Here are some points, one per row:
{-14, -28, -13,  38, -28,  10,  19,  12,  12,  -9,  37, -14, -42,  11, -65,  -9,  41,  62,  45,
  15,  -4,  30, -15,   1,  25,   0, -57,  -3, -36, -50,   6,  -4}
{-22,   4,   4,  -6,  18,  68, -13, -85,  18, -15,  22,  27,  11, -45, -22, -13,  -5,  37,  27,
  -4,  20,  24, -38,  25,  -9,  15,  46,  11,  -6,  29, -10, -64}
{-41,  -1,   1, -15,  32, -16,  -8, -81,  10, -16,  21, -59, -12,   6, -14,  -4, -34,   4,  49,
  -2, -20,   8,  30,  -5,  75,  19,  -4, -10, -24, -69, -24, -14}
{-13, -38,  35,  51,  22,   7,  52, -67,  -2, -28,  11, -10, -24,  51,   9,  52,  -4, -49,   0,
 -64,  -2, -30,  28, -18,   0,  -3, -14,  -7,  15,  54, -14, -30}
{-40, -11,   0, -41, -34, -10, -83,  13,   1,   7, -34, -12,  37,  26,  21, -41,   2,   2,   8,
   3,  10, -64,  10, -18,  47, -30,  24, -41,  21, -25, -29,  19}
{ 16,  20,  16,  87,  14,  40, -29,  -6,  33, -13, -81,  14, -16,  17,  10,  -9,   6, -50,  22,
  -7,  -8, -19,   7,   9,  11, -10,  12,  22,  13,  69, -30,  -9}
{-37,  30, -51,  -2, -11,  32, -42, -23, -13,  23,  10,  47, -42, -46,  24, -58,   8, -11,  24,
   9,  23, -20, -50, -43,  57, -32,  25, -23,   4,  14,  11,  67}
{  7, -44,  67,   7,  19,  15,   2,  42,  18,  20,  -4, -11,   7, -34, -47, -47,  -4,  15,  29,
 -14,  72, -55, -27,  98, -14,   6,  20,   3,   5,   6, -21,  44}
{ 17,   3,  39,   2,   7,  15, -52,   1, -36, -13,   8,  51,  16,  -9, -22,  14, -93,   0,   2,
   3,  28,   3,   5,   2, -25,   2,  -8, -26,  -6, -28,  16,  -8}
{  6,  23,  71,  27,  19,   3, -28,   7,  19,  -3, -11, -52,  -7, -11,  46,  19,  -4,  -9, -56,
  39,  11,  12, -39, -12,   4, -28,  51,  52, -31,   2,  -3,   9}
{-19,   3, -24, -17, -24,  18,  10,  64, -36,  15,  -5, -33,  -3,  61,  -7, -23,  24,  40,  -7,
  17, -32, -36, -37, -18, -14,  44,  33, -14, -34,   5,  16, -17}
{ -7,  15,   0,   8,  -6,  27,  23,   5, -43,   5,  -4, -16,  26,  16, -11, -13, -98,  -6,  44,
 -43, -23,  11, -28,  50, -23, -96,   7, -49,   2, -14,  58,  14}
{  8, -25, -27,  21, -29, -41,   3,  13,  38,  -4, -22,  91, -35, -30,  -1,  29,  20, -53, -82,
  54,  18,  30,  60,  37,  35,  31,  56,  -8, -21,  -6,  44,  11}
{-55,  30,  -2,  41, -21,  30, -20, -37, -15,  -3,  17, -37,  10,   0,  -5, -23,  33,  71,   7,
  86,   1,   6,  27,  -5,   1, -16, -31, -91, -25,  -4,  12,   2}
{  4, -21, -28,  26,  31,  -4,  18,  66,   6,  -7,   6, -46, -16, -56,  72,  11,   7, -30,  -6,
   6,  39,  -3,  29,   5,  34, -45,  45,  40,  11,  14,  34, -38}
{-75, -12,  61, -18,  42,   8, -20, -51,  -2, -26,  19, -34,  11,  -3,  10,   0,  26,   7, -18,
  -8,  -2,  13, -74,   1,  14,   0, -34,  -9, -25, -42,  10,   1}
{ 22, -56,  -2,  -3, -35,  12,  -4,  12,  19, -15,  -6,  59, -25, -27, -24, -23, -39, -38,  20,
  45, -42, -22,  16,  -1,   5, -18, -34,  57, -20,   8, -40, -46}
{ 35, -53,  28,   6,  39, -13, -17,  42,  29,  35,  77,  18, -16,  34,   2,   4,   5,  -2,  27,
 -28, -24,  23,  55, -16,  35,  21,  -4, -43,  29,   0, -19,   3}
{ 45,  51,  25, -11, -43,   6,  23,  29, -47, -32, 125,   7, -11,  11, -32,  15,   4, -33, -44,
 -49,  -5, -27,  37,  12,   5, -12,  -8, -43, -10,   5, -29,   9}
{ -8,  22,  15,  25,  64, -29,  15,  15,  52, -17,  -7, -13,  27, -24,   6,  22, -38,  12,  20,
 -28, -27, -15, -14, -22, -10,  62,  60, -15, -24, -37, -59,  -7}
{ 13,  18, -30,   9,  12,   2, -18,  14,  35,  -3,  34, -64,   0,  49, -45,  49, -29, -13, -27,
 -14,   9,  20, -41,   9,  17, -22,   2, -11, -26,  29, -14,  31}
{ -52,  -34,   -9,  -48,  -64,  -19,   44,    0,    5,   46,  -40,  -12,   29,   10,   24,    2,
 -101,   15,  -32,  -53,   -6,   10,   -5,   -1,   81,   -7,   13,  -24,  -33,   13,    1,   -9}
{  5,  28,  33, -20,   4,  17,  33, -29, -35,  69, -17, -15,   6, -71,  -7,  15,  22,  19, -19,
 -44,  49, -14,  15,  -7, -14,   8,   5,  19,  61, -75,  29, -36}
{ -39,   -3,  -13,   26,   55,  -28,  -35,   31, -114,  -18,  -27,   31,   17,   12,  -16,    1,
    0,   -4,   17,  -17,   28,   12,  -10,   40,   24,  -42,   -4,   43,    8,    9,  -74,  -62}
{ -2, -26, -10,  -5,  32, -57,   4, -24, -17,  13,  22,  10,  42,  44,  45, -36, -18,  -1, -27,
  44,   8,  42, -13, -28, -20,  -7,  32,   2,  61, -18,  11,   7}
{ -14,    8,   31,   10,    2, -100,   39,   44,  -20,    9,   17,    5,  -36,  -26,   -9,   21,
    2,  -16,    9,  -18,  -17,    4,   61,    1,  -44,   -9,   23,  -11,  -23,  -21,  -11,   16}
{127, -27,  -1,   2,  25,   6,  -6, -32, -40, -16, -44, -17,  -4, -26,  -8,   1,  34,  26,  10,
  11,  -8,   8,  20,   3,  21,   2,  62,  -6, -41,  27,  -1, -13}
{ 17,  48, -55,  22,  19,   2,  10,  72,  75, -56,   2,  -1,   3,  29, -17, -70,  40, -18,  71,
 -27,  25, -12,  12,   7,  24,  29,  -8, -41, -10,  11, -63,  -6}
{-28,   5,  -8, -71,   3,   5,  27,  -1, -13, -25,  31,   0,  32,  17,  46,  -9,  14,   2, -13,
  53,  34, -43,  51,   9,   6,  10,  27,   6, -48,  42,  33, -55}
{-10,  27,  50,  -7,  45,  33, -39,  15,  31,  24, -22, -15, -21,  -8,  -8,  57,  24,   1, -16,
 -20, -25,  20,  -6,   5, -44, -63,   4,  17, -12,  -9,  -1,  51}
{  2,  -8,  28,   2,  -2, -45, -27,  21,   1,   5,  -1, -17,  14,  20, -24, -17,  -9, -31,  48,
   3,   5,  14, -55, -31, -34,  23,  -9, -18,   7,  -8, -46, -52}
{ 34,  -2, -63, -46,  27,  32,  18,  38, -25, 103,  21,  18, -61,   9,  58,  33,   2, -55,  12,
  11,  22,  27,  16,  29, -35,  47, -64, -72, -37,  35, -14,   3}
{  20,   15,  -34,  -10,   57,  -52,    0,  -46,  -14,   -3, -103,   29,   40,  -52,  -40,  -25,
    2,  -10,  -32,   12,   16,  -22,    0,   -1,   -1,   77,   -9,   16,   32,  -37,   17,   -3}
{  21,  -32,   -1,  -29,  -62,    7,   21,  -38,   55,  -43,  -13,   20,   40,    4,  -22, -103,
  -23,  -28,  -26,   13,  -41,   25,   10,  -28,  -10,  -35,   13,    6,   36,  -20,    8,   10}
{ 12,  25, -39, -21, -20,  26, -16, -12, -11, -10,  -8,   4, -31,  54, -32,  -4, -36, -24,  53,
 -35,  37, -27,  85, -30,  21,   9,  -2,  33,  12, -19, -17,  18}
{-16,  29,   8,   6,  13,   4,  24, -31, -19,  10,  36,  14,  43, -10,  27, -18,  13, -42,  15,
 -21,  -4, -39, -25,   4,  10,  75,  -7,  14, -62, -17,  75,  18}
{ -4,  -2,  20,  16, -56, -10,  34,   2,  37,  -4, -33, -50, -23, -48, -51, -19, -28,  -2, -22,
 -26,  55,  17, -24, -41,  21,  17,  -4,  53,   5,  15,   9,  14}
{ -8,   3,  -2, -17,  41,  21,  -1,  -7, -23, -59,  -9, -35,  40, -30,  41, -23, -31,  49, -41,
  72,   9,  26,  -9, -30,  13,  18, -33,  33,  -2,  32,  58,  50}
{ -6,  17,  13, -59, -17, -26,  17,  38,  -9,  10, -23, -30,  15,  -4, -41,  19,  52, -56,  17,
  71,  15, 105,  27, -29, -42,   8,  59,  -8, -15,  35,  23,  -9}
{   5,  -45,  -32,  -17,  -73,   24,  -12,  -32,   37,  -11,   18,    9,  -30,   30,  -15,   98,
  -34,  -13,   40,   34,   55,  -38,  -22,    5, -109,   23,   29,   30,    7,    8,  -38,  -10}
{  1,   6,  32,  26, -11,   7, -51,  10,  36,  47,   8,  65,  -6,  11,  15,  45, -11,   4,  -5,
 -19,  18,  29,  -8,  36,  38,  33,  12,  48,  20,  38, -29,  19}
{ -22, -100,  -36,   32,   28,   50,    6,  -15, -114,   61,  -40,  -10,   -7,   39,    0,   14,
   23,   29,   -6,   -2,  -36,  -24,   11,   11,    3,   26,  -27,   39,  -23,  -20,   15,   28}
{  2, -54,  15, -13,   4,   8,  36,  32,  19,  30,  35,  43,   8, -16,  38,  -4,  27,  79,  20,
 -31, -66,  11,  20, -36, -51,  32,  11,  18, -32, -20, -12, -34}
{-16, -13,  49,  55, -50,   1, -17,  46,  10,  -6,  19,  16, -16,  47,  15,   0,  -2,  34,  25,
  -4,  24,  -2,  26, -33, -25, -12, -33,  -4, -54,  -6,  21,  14}
{ 12,   7, -36, -29,  -6,  18,   9, -16,   9, -36,  20, -33,  -3,   8,  13,  16, -58,  49, -35,
  34,  15,   8,  15,   0, -22,  21, -48,  42,  58,  30, -13,  27}
{ 24,  80,  13,   3, -34,  -4, -16,  28, -31, -37,   6,  20, -38,  24,  40,   8,  37,  12,  33,
 -14, -33,  -1,  -6, -22,  -8,  21,  -9,  13, -13,  57, -14,  -8}
{ -1,  21, -12,  33, -19,  -7,  28,   3,  25,  67,   8,  34,  23,  50, -16,  11, -18,  67, -45,
 -13,  -7, -12,  35, -28, -24, -55,  13,  -6, -16,  15,  30,   2}
{ -9, -12,  38,   0,  22,  -3,  57,  16,  12, -16,   1,  45, -93,  22,  31, -56,  -6,  10, -25,
  -6, -24,  27, -19,  -9, -10, -21,  -1, -45,  22,  34, -19,  31}
{-26, -34,   2,   9, -47,  17,   9, -18, -43,  12, -11,  -6,  46, -35,  -6,  17,  70, -19,  -2,
 -57, -37,  38, -22,  28, -26,   3, -10, -10, -14,  44, -43,  75}
{-37,  33, -34, -79,  10,  13,  -6,   7,  25,  -8, -44, -21,  37,  -8,  15,  -2,  14,  -9,  -8,
   3,  14,   7,  47,  38, -26, -12, -73, -12,  32, -62,  -3,  18}
{ -2,  52, -14,  48, -15,  13,  18, -23, -10,  10,  19,  10, -10,  63, -72,  -1, -22,  15,  25,
 -10, -37, -33,  46,  77,  23,  18,  31,  22,  12,  25,  19,  11}
{-10, -23,  19,   0,  21,   9,   8,  14,  33, -32,   3,   1, -38,   9, -25,  22,   4, -38,  -7,
  70, -64,  24,  20,  46,  -8,  -4,   2,  21,  39,  30,  57, -17}
There is one direction along which these points spread out most. Take the direction at right angles to it along which they spread out most. Then take the direction at right angles to both along which they spread out most. Go by this last direction. How far along it is each point below, from 0 to 99? The average is 50, and the first point in the table lies past the average. One standard deviation of the points above along it is 16.
{  9,  14, -29, -15,  16, -69, -23, -15,  19, -53,   8,  48,  -4,  19,  27,  40,  -4,  23,  26,
 -44,  19, -57, -64,  29,  17, -11,  16,  -1,   7,  14,  66,  -5} --> 38
{ 11, -12, -33,  25, -57,  -4,  11,  16,  56, -14, -21, -19,  -5,   4,  78,  20,  11,  51,   8,
  18, -15,   1, -18,  73,  17,   0, -16, -20,  53,   2,  30, -33} --> 55
{  1,  -7, -27,  -7,  52, -19,  27,  14,   0,  -1,  28,  15, -60,   5,  31, -30,  20,  19, -33,
  10,  24,  12,  -7, -36, -76, -30,  54, -45, -44, -51,  -4,   6} --> 74
{  3,  28,   0,  39, -11,  30,  21,  17, -82, -21,  -5,  24,   5,  -4, -16,  35,   5, -58, -14,
   8,  17,   1, -57, -18,  25,  -1,   3, -62,  49, -16, -39,   2} --> 43
{-30, -39,  11, -90,  36, -11,  14, -11,  -6,   5,  -9,  10,  -4, -29, -83,  82,  37,  16, -39,
 -18,  -7, -34,  10, -24,   7,   0,  -6,  -6,  68,  62,  11,   6} --> 56
{ -3, -30, -38, -10, -65,  12, -42,  18, -13, -27, -15, -73, -41, -44,  -1, -29,  12, -22, -74,
 -60, -30,  24,  45,  -8, -24,  41,   8,  14,   4, -14, -20, -35} --> 52
{ -4, -12,   7,   1,  26, -10, -32,  47,  22,  -9,  17,  13,  59, -19, -17,   4,  17, -30,  25,
 -46,  29,  14,  16, -67, -18, -22, -40, -12,  34,  21,  72, -28} --> 52
{-23,  13,  15,  16,  -7, -16, -48, -59,   4,  -3, -43, -35, -23,  -1,  10, -39, -15,   0, -12,
  30,   6, -12, -61,   9, -78,  35, -40,  -3, -44,   1,  34,   6} --> 50
{  36,   23,  -38,   34,  -28,  -13,  -12,   -1,    0,   -9,  -19,   10,   42,  -27,   -9,  -18,
  -16,   14,  -54,   14,  -35,   31,  -42,  -21,    7,   -2, -127,    7,  -27,  -19,  -13,    2} --> 55
{  7,  25,  27, -14,   8,  37,  68, -20,  -4,  -5, -51,  28,  49,  43,  22,  65,  57, -24,   0,
   1,  -8,  35, -44, -62,  79, -26,  14,  45,  24, -57,   8,  18} --> 50
{ 52,  -3,  45, -23,  15, -10, -23, -19,  31,  11,  25,  21,  15,   3,   0, -34,  43, -13,  -6,
  -8,  32,  25, -15,  37,  22, -49, -30,  46,  32, -33, -11, -27} --> 36
{ -7,  39, -57,  -7,  14, -30, -33, -52,   0,  48,  11, -44,  18, -37,  21, -26,  20,   7, -12,
  14, -57, -50, -22,   9,  14, -38,  15,  10,  60, -43,  11, -16} --> 48
{ -5,  41, -22,  -3, -19, -39,  25, -11,   3,  43,  32, -26,  35, -79,  29, -15,   4,  17,  63,
  50, -44, -60,  26,   1,   9, -16, -28,  19,  -8,   2, -66,  32} --> 51
